In the rows, 128 means zero.
Rotation paths and how fast each direction turns (degrees a step):
Each turn is a multiple of 5 degrees from 10 to 175, or 0.
Each row of a path follows its step; steps can be skipped.
Path 1:
step 0: [136 123 126 127 123 126 140 128 141 118 126 132 126 128 141 139 131 128
 128 123 125 132 122 127 121 115 110 137 116 124 139 143 119 139 134 139
 111 130 133 142 126 125 126 128 134 121 112 131 126 121 132 109 125 134
 122 131 138 110 128 128 125]
step 2: [126 124 135 122 126 121 122 124 133 121 121 128 134 129 138 134 122 133
 135 123 131 128 114 122 118 125 137 142 120 127 117 143 116 128 127 121
 106 131 136 132 121 137 130 128 114 141 126 114 136 146 130 114 129 122
 115 131 129 116 120 120 131]
step 8: [130 131 141 123 138 121 144 129 136 130 121 119 131 114 132 136 140 142
 130 119 128 137 120 128 109 124 132 134 132 130 117 137 126 126 142 136
 118 124 118 136 127 121 138 117 118 132 120 127 136 130 119 124 122 136
 136 124 127 115 115 120 143]
step 12: [126 108 135 124 124 119 137 111 125 109 124 123 128 126 137 125 137 125
 131 120 142 131 125 128 141 133 113 129 128 130 121 130 110 135 128 130
 113 118 129 146 123 128 124 140 113 129 124 132 141 132 124 119 123 131
 127 135 130 132 131 121 135]
step 25: [132 113 129 131 128 120 119 128 138 114 111 136 122 127 134 128 126 124
 136 114 142 115 118 125 131 125 135 109 134 124 131 130 131 130 131 129
 123 113 130 141 130 131 138 136 126 112 125 115 133 126 133 110 133 129
 128 135 132 112 120 129 123]
step 28: [138 115 130 134 119 129 135 122 138 127 111 142 133 119 128 132 127 130
 121 114 132 126 133 116 116 128 135 140 124 131 135 129 115 139 132 130
 134 122 140 144 128 135 137 117 126 112 132 123 133 128 134 122 136 127
 120 142 135 118 109 129 132]
step 33: [123 130 132 132 122 125 125 123 137 117 121 139 127 129 142 132 117 132
 129 116 107 135 112 117 115 129 137 135 121 126 126 138 122 118 123 133
 113 139 132 144 129 136 136 125 119 126 121 114 138 137 132 125 135 132
 119 125 135 112 127 127 133]
Directions:
[128 129 131 127 125 130 127 131 129 129 125 131 126 124 128 132 127 125
 127 129 128 130 128 128 126 127 128 125 129 126 126 129 127 128 125 131
 126 126 127 127 129 128 128 126 128 127 127 129 131 126 131 128 126 128
 129 122 129 121 126 131 126] : 130
[128 131 130 128 126 129 129 129 132 129 124 127 130 129 130 127 127 126
 125 128 128 132 131 128 133 131 129 130 128 131 129 129 130 131 130 127
 127 127 126 129 130 126 125 126 129 132 127 128 126 128 128 126 126 133
 122 127 128 127 129 127 129] : 35
[131 126 127 127 126 128 127 131 124 132 129 128 128 129 126 126 129 130
 126 128 130 128 129 128 129 130 131 131 129 126 124 128 127 128 128 127
 128 126 130 129 126 129 124 124 126 130 131 127 126 127 130 125 125 121
 127 129 131 126 132 128 128] : 100
[125 129 128 126 125 128 130 128 128 127 130 127 128 127 130 128 129 128
 129 127 127 125 126 131 131 129 126 130 127 129 130 131 125 125 128 124
 124 129 128 126 128 127 125 131 125 129 125 127 128 130 131 132 131 128
 127 130 133 125 131 132 127] : 35
[126 125 129 127 130 126 130 128 128 127 129 127 126 126 128 126 131 129
 128 128 128 126 127 128 131 126 133 125 132 129 129 128 127 122 130 130
 128 128 123 131 132 126 130 126 127 128 129 127 125 126 127 127 127 128
 128 125 127 129 130 132 131] : 25
[134 126 131 125 130 127 125 129 130 129 132 128 130 126 129 126 130 133
 128 125 129 130 130 128 128 127 126 129 127 129 126 127 128 130 128 128
 128 128 126 125 130 127 130 131 132 128 127 129 128 132 130 126 131 129
 126 126 129 129 127 133 126] : 125
